Each path below is one point turned by a fixed rotation once a step. After each direction that follows a path, write how fast that rotation turns it, in degrees per step (0 if it stays still).
Each turn is a multiple of 5 degrees from 10 to 175, or 0.
Each row of a path follows its step; steps can be skipped.
Rotation 1:
step 2: [  3   9   5   7  11  -8   1 -22  -9  -1 -13  -1  10 -16  -7 -34 -14   8
  18 -17   5  19  34  -4  17  -2  -3   0 -22  -2  13  -5  16  11   7 -14
  -8  -3  -7  -8  11  12  10   9  14  -5  -7]
step 3: [  3  13   8 -11   3  -5  18   1   9   0   0  -9  23 -20  30  20   2  -5
  22  -6 -16   3   3   1 -10  10 -19  11 -21   5  11   6  16 -11  18   4
   9   2  -7 -24   7   4  18   3   9 -18   6]
step 4: [-11 -10   6 -13  -1 -34  17 -16   7   3   6 -10   3 -21   1  -4   8  18
  21 -16   5   0   9  23  23   3   6  18  -3  -1   7  11 -13  25  -2   1
  -4   9  -8   9  -3   8  21 -13   1 -18  -6]
step 6: [ -5  12  14   3   0   0 -11   5  12  -4  -4  -9  15 -23  -9  26   8   2
 -13 -10  10  22  16  11   7  12 -14  31 -10  11   5   9   8   3   9  -8
 -18   4  19   7  -8  17  21  -6  15 -20   0]
step 8: [-19  11  10  13  10 -34  -1   9  -1 -19   1  -3  30 -10  -5  16  19 -17
 -10  -7   6  -6  -7   7  -9   9   5 -10   0  13  15   4 -16   1  -2  11
   9  -5   8  -8   7   1  20  14  17 -24  -4]
step 9: [-23  12 -11   1  17 -16 -15   6   0  14  16 -14  24   5 -18   1  -6  13
   5   9  -8  10  35  20   9  11   0   8   9 -21   4 -10 -11   2  -8 -10
   2  -8  13   2 -13   0  12 -11   7 -17  -1]
step 11: [-30   7  25   1   0   3 -10  10 -11   0   5  -2  10 -22  -1  -4  -2  -3
   2 -16 -24  -8  32   9  -2   5 -11  -4  -4  17  -2   5  -5   1  11 -21
   8   3   6  -7  14  -9  -1  -4   5 -34 -12]
step 12: [-24   6 -10 -10  -9 -10  14  -6  14  -5  -4 -21   7  -3   9   9  -5  -2
  14   2 -13 -18   3  17  10  35   1  -7 -11 -19  13 -21  -7  23  -1 -12
  13 -11   5  -4  13 -17  10  -5  14   2   2]
step 13: [ -5  -5 -12  27  13  -8   5  -1  -1   2  -3   1  -2  -7  -6  -8   1  -6
   3 -17  17  10  17  15   6  -4 -15 -23  -8   3  24 -15  -4  24   8 -23
 -10  -2  -5 -10  22   6  24   2   0 -27 -13]
[ 0  1 -5 -7  1 -4  1  0  9  3 -3 -5 -9  0 -1 -2  3  2 -5  3 -1 -2  1  6
 -1  5  0  6  2 -6 -3  1  2 -5  1 -4 -4 -1 -4  1 -2 -5  4 -2  0  0  2] => 130
[-4 -2  4 -4  0  9 -2 -2  7 -4  3  4  0  4 -4  4  1  4 -3 -2 -1 -8  2  4
  3 -4 -4  0 -7  4  0  3  0  6  2  0  2 -2 -4  3 -2 -3 -1 -5 -1  2  0] => 60
[ 0  0  0  5  8  2  3  8 -2 -6  5  0 -5  2  2  1  8  0 -1  1 -1  0 -2 -1
 -5  0 -2  4 -4  7  2 -4  2 -5  3 -3  0  3 -3 -3 -1 -2  3  4 -3 -4 -3] => 140
[ 2  5  4 -5  0  0  0 -4 -2 -3  5  2 -5 -3 -6 -6  3  0 -3  2  3  8 -2  3
  1 -1 -3  0  3  2  8  4 -4  3 -2  0 -3  4  4 -6  3 -3 -4 -5 -2 -3 -2] => 160
[ -2  -4  -1   2   0  -1  -2   2  -1   1   1   3  -4   1  -3  -5  -1   5
   1  -2  -2   1   7  -6   1  -3   0   2   7   1  -4   6  -3   2   1  -6
  -1  -3  -4   1   0   5   2  -3   6  -2 -12] => 160
